In the rows, 128 means zero.
Each named move below is a turn or a mirror, shown by a few rows before and after it. Which moves, in which order, take the first row of each later pair to the second? The first pair is answered.
move z981:
[130 158 139 122 137 124 134 102 173 113]  ->  [132 162 132 124 131 115 137 101 167 122]
[175 121 135 158 148 103 116 192 100 124]  ->  [173 115 138 150 152 111 116 197 107 118]
[117 116 144 137 140 144 107 131 131 128]  ->  [121 139 119 140 124 109 132 128 111 141]
move z440:
[146 116 134 160 120 106 126 128 131 127]  ->  [143 119 136 157 121 109 121 124 142 117]
[142 128 134 150 115 124 130 100  93 103]  ->  [131 118 133 145 123 138 111 118 112  81]
[121 141 120 144 123 126 111 157 163  89]  ->  [121 121 109 160 125 105 127 173 115 144]
[133 125 115 165 137 108 134 155 131 115]  ->  [145 136 112 159 136 106 134 139 128 117]
move z723:
[119 173  92 128  78 119 136  97  84 117]  ->  [122 175  93 131  78 117 133  97  84 120]
[112 106 127  73 153 166 140 143 205 149]  ->  [169 106 158 182 182  97 146 143 165 163]
[136 138 110 142 125 119 128 155 124 123]  ->  [124 137 103 122 121 129 127 158 130 120]
[138 120 117 164 117 103 144 119 119 115]  ->  [115 113 104 109 104 133 140 120 133 109]
move z999:
[142 155 125 119 111  94 141 107 122 115]  ->  [139 148 121 105 112 100 157 117 127 145]
[142 100 169 110 140 153 139  93 117 157]  ->  [149  95 174 124 144 150 126  99 122 144]
[152 118 138 159 148 135  68  80 134 130]  ->  [146 147 123 139 127 139  77  58 130 125]
[149 146 124 129 112 119 184 114 119 158]  ->  [156 128 133 145 128 116 175 130 124 171]
Pairs:
Each pair is two moves apart.
[136 129 125 156 149  77 153 145 150 103]  ->  [114 109 136 115 151 128 131 149 175  89] : z981 z723
[115 126 114 112 136 119  89 174 173 103]  ->  [129 150  97 136 128  71 110 167 147 114] : z981 z723
[115 131 116 140 136 143 109 143  80 124]  ->  [132 134 141 137 136 164 106 112  98 104] : z440 z981
[133 109 102 136 124 111 126 150 109 148]  ->  [150 122 122 134 121 112 139 109 106 155] : z981 z440
[141 127 136 187 153 104 159 126  56 180]  ->  [ 80  75 132  99 166 184 135 171 110 175] : z723 z999
[132 150 143 134 123  88 182 125 138 148]  ->  [122 101 175 130 144 137 164 144 145 154] : z981 z440
[128 124 132 103 138  99 159 147 154 168]  ->  [138 101 166 132 155 115 125 154 164 136] : z981 z999
[142 110 159 166 140 130  90 120 138  70]  ->  [130 164  87 131  94  86 134 116 113  97] : z723 z981
[130 135 170 147 118 161  99 138 122  66]  ->  [124 129 146 164 106 137 105 148  63 102] : z440 z999
[134 130 104 160 129  78 144 136  77 166]  ->  [ 87 108 111  70 121 163 119 141 127 136] : z723 z981
[116 168  98 106  95 113 164  83 142  94]  ->  [109 128 128  79 124 174 148  97 176 107] : z981 z999
[115 109 161 120 124 157 147 113 104 151]  ->  [122 147 151 115 108 138 157  90 107 137] : z440 z981
[129  76 152 152 156  97 117 209  99 136]  ->  [153 130 147 185 124  58 119 149  66 103] : z999 z440
[115 165 122 165 104  67 128 115 104 105]  ->  [ 65 126  98 102  92 115 109 149 125 112] : z723 z440
[106 100 108 128 127 125 114 171 124 145]  ->  [114 146 100 102 105 118 150 116 120 153] : z440 z723
[110 117 164  80 114 209 128  80 148  81]  ->  [116 174  95  80  76 124 198  81 101 145] : z999 z981
[133 102 152 151 145 147 116 139 118 130]  ->  [102 126 104  95 110 150 134 135 119 135] : z981 z723
[148 101 189 131 124 143 133  92 127 104]  ->  [145 141 136 122  89  93 166  92  98 130] : z723 z981
[132 110 182 118 125 174 105  64 103 112]  ->  [108  92 169  96 119 194  96 100 104 120] : z999 z440
[117 145 118  60 126 142 159 130 163 168]  ->  [159 112 188 142 175 137 134 134 160 154] : z723 z981
[138 109 173 169 145 146 110 124 141 102]  ->  [132 164 118 161 108  84 157 107 107 139] : z981 z999
[153 142 147 105 117 146 154  55 105 165]  ->  [163 132 166 119 138 152 142  56 103 160] : z981 z723
[141 154 146 119 145 137 167  97 150 115]  ->  [125 117 136 136 151 135 163 148 105 177] : z440 z440
[127 113 153 157 146 130 125 168 151 110]  ->  [127 110 133 149 125 112 159 160 104 166] : z723 z440
[138 111 134 159 136 102 122 161 129 161]  ->  [139 134 143 143 138 120 103 135 175 105] : z440 z440
[141 106 183 116 150 170 107  92 148 112]  ->  [141  93 174 150 148 158  87 113 108 112] : z440 z999
[166 167 133 112 144 118 167  53 152 129]  ->  [166 106 154 183 185 121 104 143 164 104] : z440 z723
[113 104 151  63  66 149 158 121 107 154]  ->  [123  82 169  71  92 161 158 137 136 162] : z440 z999
[136 188 155 105 136 179 166  87 188 103]  ->  [157 215 137 146 128 125 182  88 157 119] : z981 z723
[112 104 133 140 114 154  96 168 190  97]  ->  [142 126 140 197 116 115  97 151 165  88] : z999 z723
[113  80 141 164 157 153  78 170 140 128]  ->  [121 154  91 178  99  87  88 128 104  99] : z999 z981
